In the rows, zero is written as 128.
The rows below come in pairs that one turn or mirror swaps. Which row does each named row swap with?
z940: [106 114 147 125 144 155 157 166 150 143 137 115 132 102 128 116 144 112
 120 103  91 150]
z768: [123 101 113  99 124 182 169 141 121 129 120  74 118 135 116 111 144 132
 142  96 137 126]
z415: [135  77 134  87  94 144 156 100 149 140 116 121  90 129 137 103 167 114
 137 127  99 121]
z939: [160  87  97 119 105  97 147 127 139 156 140 108 124  98 146 150 141 108
 120 122 106 132]
z729: [134 138 136 107 143 144 171 137 148 138 125 128 141 118 145 141 170 102
 108 131  74 109]
z479: [118 114 138 108  69 137 160 112 128 145 132 103  93 131 123  93 165 134
 134 135 125 146]
z969: [101 115 103  99 105 153 139 118 150 138 125  86 107 138 117 132 160 153
 156 121 123 134]
z533: [160 123 146 123 104 156 139 120 130 173 144 136 113 127 159 123 162  98
 111 138 123 147]
z793: [141 111 111 124 144 127 139 135 138 159 141 117 146 123 114 144 137 116
 112 131 158 166]
z702: [ 93 110 151 135 124 118 136 129 130 140 131  75 119 103 146 108 167 105
 120 133 134 114]
z346: [137 101 143 108 121 164 146 146 107 145 124 111 153 128 119 158 138 131
 128 151 127 111]
z934: [137 120 141 102 104 142 164 118 117 142 114 109 128 134 147 151 212 106
 139 126 136 114]
z804: [163 112 109 117 125 119 146 113 140 155 125 142 123 112 161 136 153  93
 124 148  90 140]
z883: [140  83 127 141 127 156 192 148 117 125 117 104 123 105 120 110 178 102
 145 108 112 127]
z638: [130 106 116  75 139 148 166 126 123 154 128 105  93 149 122 157 132 137
 127 121 109 112]
z150: [146 132 131 148 159 151 170 146 140 159 135  97  95 140 130 103 171 106
 128 114 117 135]
z814: [101  98 121 106 148 143 148 104 171 136 127 131 135 128 158 138 156  86
 144 131 119 124]
z792: [146 105 105 114 119 130 155  97  93 118 158 110 129 104 149 138 144 120
 106 107 104 105]
z468: [129 107 118 110 143  92 159 104 144 140 138 112 139 118 137 175 142 107
 127 140 131 125]
z94: [127  77 101 105 111 137 167 151 113 142 155 125  93 126 152 153 140 125
 132 109 112 137]
z710: [101 102 119 104 113 122 176 107 134 132 169 157 145 131 142 119 144 122
 120 114 119 148]
z208: [125 101 116  93 142 118 179 108 130 101 117 116 124 132 107 109 184 133
 142 107 125 149]
z670: [147 136 132 104 147 100 167 105 107 148 149 133 114 116 141 134 137  89
 124 127 137 147]
z419: [160 144 136 101 114 156 151 123  97 127 148  87 137 153 124 124 136  92
 120 111 114 130]
z223: [126 135 152  79 122 102 163 150 150 155 146 105 123 111 148 144 155  95
 125 100 120 127]
z548: [151 142  88 137 143 146 147 126 141 147 134 115 126 118 157 148 176 108
 144 108 111 154]
z926: [129 117 119 118 178 173 155 151 130 138 128 120 145 125 153 142 153 106
 132 121 109 131]
z586: [134 108 114 107 151 160 149 103 152 159 114 102 166 129 131 128 128 108
 131 144 118 113]
z928: [118 103 132 111 130 106 159  98 141 130 145 106 100 128 101  81 133 119
 136 135 131 126]
z808: [144 101 107 135 112 155 158 122 103 163 161 109  93 113 135 109 149 119
 103 134 130 157]
z605: [141 113 142  99 132 158 147 106 104 133 111 114 160 141 151 122 139 107
 127 146 146 118]
z330: [ 88 109 113 107 110 161 157 117 156 160 150 123 119 140 134 125 185 145
 122 102 114 131]
z332: [151 118 141 135 130 128 138 152 133 130 122  92 118 161 151 103 173 124
 146 138 125 118]
z22: [108  99 113  90 122 119 167 123 118 162 168 116 128 124 115 122 125 129
 120 118 160 136]
z309: [141 127 117 116  93 168 165  93 127 131 151 102 126 146 135 109 151 111
 133  94 159 138]
z173: [149 121 129 108 116 124 158 130 161 128 176 106 129 131 114  95 142 129
 120  99  98 107]
z811: [106  69 118 128 128 165 186 118 123 135 133 121 121 104 138  93 148  94
 131 112 130 141]
z623: [ 95 112 148 127 140 130 171 137 155  98 140 116 114 118 126 127 157 117
 150 113 102 109]
z180: [136  72  99 143 104 163 150 120 153 153 158 119 127 118 116 131 168 116
 121 132 118 109]
z790: [144 113 127 110 108 100 155 113 153 143 112  94 152 140 145  96 148  91
 133 116 153 135]
z467: [133  99 129  90 144 121 148 107 121 134  98 102 104 131 151 117 177 116
 134 160 103 118]
z293: [159 125 136  81 116 148 156 137 123 122 109  86 140 128 122 126 131 129
 126  88 101 126]
z171: [116 128 154 123  96 111 155 125 123 125 146 106 121 131 133 106 190 146
 134 135 110 135]
z382: [ 89  88 131 108 141 143 162 142 149 134 140 101 112 119 122 118 144  74
 134 121  85 132]
z738: [145 119 122 112 167  99 170 115 135 129 131 116 144 132 140  89 174 100
 139 119 130 120]
z476: [127 120 129 145 112 113 184 101 133 118 160  91 120 128 108 105 170 129
 132 112 144 138]
z429: [162 135 127 125 111 137 155 137 123 128 144  91 129 119 129 157 116 105
 127  99 146 119]
z641: [160 124  98 110 124 142 143 113 157 166 112  98 139 139 155 135 182 107
 123  96 126 121]
z537: [131 117 125 106  80 159 178 139 142 155 133  76 111 118 106 114 144 118
 105 106 121 119]
z485: [106 124 128 110 123 173 205 107 112 145 135 107 129 116 130 107 169 111
 138  96 129 151]

z208 swaps with z793
z790 swaps with z710
z804 swaps with z479
z468 swaps with z476
z768 swaps with z926
z180 swaps with z934

The rows below come in pairs that one turn or mirror swaps. Which row does each named row swap with?
z344: [106 106 144 126 114  84 116  95 122 118 156 116 127 141  94 128 130 112
  89]
z44: [ 99 136 175 126 105 120  99  61 122 118 144 132 140 113 125 117 100 126
 127]
z787: [ 90 121 143 159  74 127  71  98  75 130 172 140 180  80 118 119 139 115
 108]
z338: [118 158 152 124  83 121  68 110  93  94 158  88 167 101  88 142 130  90
 118]
z200: [119 161 153 119  84 118  71 100  96  93 148 102 171  96  74 134 138  93
 123]
z133: [109 102 158 101 113 160 106 116  86 112 164 110 162 107 116 103 153 106
 114]
z585: [110  95 142 132 119  88 100  91 112 122 166 120 134 148  97 118 131 126
  82]
z915: [105 106 148 139 110  88 111 104 117 111 162 121 119 140 104 132 124 118
  83]
z872: [ 89 128 143 157  78 119  65 109  85 117 172 140 184  84 126 109 132 112
 116]
z766: [100 146 154 122 116 140  75  66 104 130 130  95 131 104 129 112 178 134
  88]
z71: [ 88 135 164 131 107 134  94  60 100 107 142 132 158 125 115 124  93 126
 125]
z558: [113 155 159 122  68 119  77 109  90 102 152  90 167  99  76 136 126  95
 116]
z167: [ 99 131 139 161  73 117  63 112  84 126 169 141 185  90 117 116 135 116
 109]
z154: [ 95 127 136 159  90 121  68  98  72 127 175 145 179  85 122 119 126 112
 110]
z66: [ 94 142 169 136 105 142  86  79 111 129 129  91 137  99 138 111 178 124
  79]
z56: [ 94 135 142 165  77 121  63 105  85 124 169 142 183  85 116 121 136 109
 107]
z138: [118 148 153 125  87 128  73 109 103 106 149 100 164  93  72 140 127  82
 121]
z267: [ 98  98 147 127 117  89 110 100 119 110 161 123 125 136 101 121 124 115
  82]
z564: [108 102 130 123 107  90 115  87 108 123 154 121 128 139 103 132 118 121
  77]
z598: [ 91 141 153 122  94 131  90  62  96 129 136  88 142  94 142 116 178 126
  76]
z141: [ 92 136 156 113  98 132  86  67  98 126 134  84 140 105 141 103 177 129
  83]
z683: [117 155 154 128  78 122  64 110  97 107 154  99 163 100  71 137 137  89
 122]
z866: [ 92 125 140 161  79 120  70 105  75 128 175 133 188  85 121 131 130 113
 102]
z672: [ 86 137 161 128 117 141  84  61 104 127 137  90 145 108 139 115 173 135
  88]
z183: [119 150 153 132  81 120  65 116  98  97 157 101 163  98  74 135 137  87
 120]
z98: [114 105 132 125 102  81 115  91 109 110 162 111 133 138 105 135 123 117
  76]
z48: [110 106 144 129 106  81 125  97 113 110 164 113 128 131  97 129 124 121
  85]
z879: [109 106 169 105 112 157 102 126  89 127 158 117 158 106 122 102 146 106
 120]
z583: [ 91 138 161 129 112 141  84  72 112 126 120  98 138  96 140 109 175 121
  86]
z693: [ 89 137 153 132 103 136  87  72 110 127 130  99 137  92 139 102 178 138
  84]
z633: [ 86 125 158 121 112 130  79  78 112 124 125  93 135 102 144 117 181 128
  84]
z801: [ 97 106 146 123 120  88 104  95 126 117 151 119 131 138 102 131 124 123
  71]
z317: [ 91 134 175 131 101 141  89  73 113 113 144 125 150 121 114 121  88 125
 128]
z979: [ 91 138 153 126 116 132  91  63  97 118 131 102 132 107 137 107 183 128
  84]
z280: [125 149 153 123  90 129  68 102  98  96 158  86 167 100  78 129 131  85
 120]
z772: [ 91 144 154 130  97 138  97  66 108 130 136  93 140  92 143 113 180 126
  86]
z759: [107 100 138 132 119  99 114  82 117 109 158 118 131 141  94 122 132 120
  73]
z65: [118  97 169 101 109 149 112 112 107 129 165 111 148  93 118  98 154 111
 112]
z283: [ 96 130 133 156  64 122  78 110  82 131 169 136 182  93 129 125 134 112
 112]
z97: [109 101 139 123 129  95 113  99 110 114 163 117 131 141 101 132 126 128
  85]
z754: [127 157 151 121  83 118  74 107  99  93 155  98 167 107  80 133 129  87
 122]
z665: [ 95 117 133 155  74 121  72 101  85 123 177 145 187  86 113 120 142 113
 112]

z66 swaps with z915
z665 swaps with z200
z48 swaps with z772
z56 swaps with z183
z672 swaps with z97

The rows below come in pairs that one turn or mirror swaps. Which row does each named row swap with?
z31: [119 126 108 115 113 110 155  66 132 100 125 134 148 116 157 171 100 161
 145]
z188: [117 118 134 112  68  95 169 144 132 104 151 129 116 110 144 195 133 155
 158]
z572: [126 126 107 110 111 119 156  63 131  92 117 135 143 117 159 164 105 160
 144]
z864: [148 147 101 112  77 131 138 115 137  85 171  62 140 114 132 164 143 145
 139]
z810: [135 126 153 114  81 122 134 151 127  86 177 147 136  99 158 159 122 144
 132]
z413: [127 138 140 102 110 138 177 122 170  75 151 104 145 120 149 130 136 123
 123]
z995: [108 151 122 139 121 140 150  83 147  95 147 135 125  81 155 156 128 161
 128]
z818: [118 138 139  93  41 110 160 129 135 125 157 138 107 114 150 146 147 145
 131]
z987: [160 160 131 120  56 125 116 106 129 124 148 101 139 128 151 156 124 153
 162]
z241: [123 141 134 104 111 127 176 126 171  77 156 100 144 119 147 132 145 125
 119]
z791: [ 96 140 132 123  90 127 156  83 127  73 140  91 162 127 146 115 134 149
 126]
z635: [129  98 140  76 111 135 144 111 124  77 136 110 134 131 150 125 134 142
 139]
z105: [150 144 111  98 108 142 170  96 161  97 120 128 146 131 150 146 122 124
 134]
z471: [141 133  98 124  74  98 130  90 151  77 171 100 134 129 138 138 108 135
 156]
z935: [105 123 142 116  70  91 119  95 145  97 149 116 140  64 139 147 120 166
 136]
z845: [132  97 145  75 109 138 145 116 125  86 146 105 137 128 149 124 130 143
 136]
z614: [ 97 119 128  83  42 117 183 108 133 119 130 116 142 111 145 148 122 131
 144]
z165: [139  98 145  76 106 131 149 108 121  90 150  96 156 126 163 133 123 150
 128]
z597: [159 165 134 118  63 130 122 114 126 128 152  99 158 127 155 147 133 163
 146]
z61: [113 127 110 120 109 115 158  69 127  96 120 133 146 116 159 171  99 157
 144]
z857: [114 153 155  93  55 121 153 137 114 113 169 132 135 115 149 151 155 140
 123]
z257: [109 139 137 136  62 108 170  97 117 105 164 110  96 120 159 174 123 146
 116]
z72: [130 156 112 104  63 118 124  98 131  94 142  80 143 107 105 164 145 143
 143]
z688: [121 133 146  86  51 121 153 131 133 127 157 138 102 109 163 145 147 151
 139]
z963: [144 114  98 108  98 128 163 104 145  93 162  70 112  99 166 154 126 169
 142]
z486: [112 147 112 106  78 118 187 105 157  86 152  94 164  85 152 182 146 175
 136]
z10: [107 122 146 122 122 139 137 104 136  80 123 133 104 109 147 146 136 155
 151]
z427: [110 157 123 141 111 143 155  84 146  93 153 134 123  79 154 150 120 166
 127]
z828: [127 171 127 117  66 110 155 109 152  92 138  97 158  96 145 192 136 182
 162]
z63: [140 166 117 116  65 101 127 107 165  91 141 108 153 115 141 169 125 161
 179]
z156: [126 107 113 105  70 113 158  96 139 118 159 104  83 106 167 136 129 161
 132]
z420: [124 174 123 116  65 112 149 113 161  87 144 102 156 101 151 187 139 179
 167]
z562: [133 151 116 125  92 113 155 121 161 120 138  99 162 114 193 171 136 173
 149]
z319: [130 131 136 114  85 111 154 133 133 109 120 112 125 113 179 195 153 174
 155]
z220: [133  99 141  75 111 138 142 116 124  85 139 101 140 123 147 128 132 142
 130]
z179: [158 155 137 111  68 135 130 133 114  94 152 139 158 129 157 166 124 135
 145]
z381: [118 155 155  91  54 121 150 135 127 113 170 139 127 111 156 152 156 145
 121]
z984: [121 146 131 136 125 144 142  87 141  93 141 145 113  94 152 156 124 155
 141]
z132: [105 154 161 116  70 121 141 108 118  88 179 124 155 104 148 136 148 149
 108]
z302: [105 127 113  89  52 115 169 114 155 115 152 103 169 103 161 126 123 133
 140]
z824: [117 116 109  97  93 121 177  86 132  81 139 120 135  76 128 158 134 157
 103]
z922: [119 136 134 107  68 106 104  88 132 101 129  99 153  85 119 150 132 158
 150]
z411: [134 164 115 119  54 107 127 107 160  92 144  99 148 109 134 162 133 172
 176]
z428: [ 96 140 139 108  40 120 177  99 118 114 136 104 106 116 138 161 128 144
 132]
z993: [127 117 129 103  59 101 160 138 134 115 149 120 104 118 148 188 137 142
 164]
z229: [127 132 122 134  92  97 143  93 121  86 182 118 121 134 159 140 108 126
 121]
z12: [139 139 135 101 118 139 176 120 169  85 137 108 137 131 154 137 137 122
 136]
z843: [112 113 113 114 113 107 152  74 118  95 140 131 154 110 164 176 102 163
 144]

z12 swaps with z984
z688 swaps with z63
z864 swaps with z257
z302 swaps with z935
z818 swaps with z411

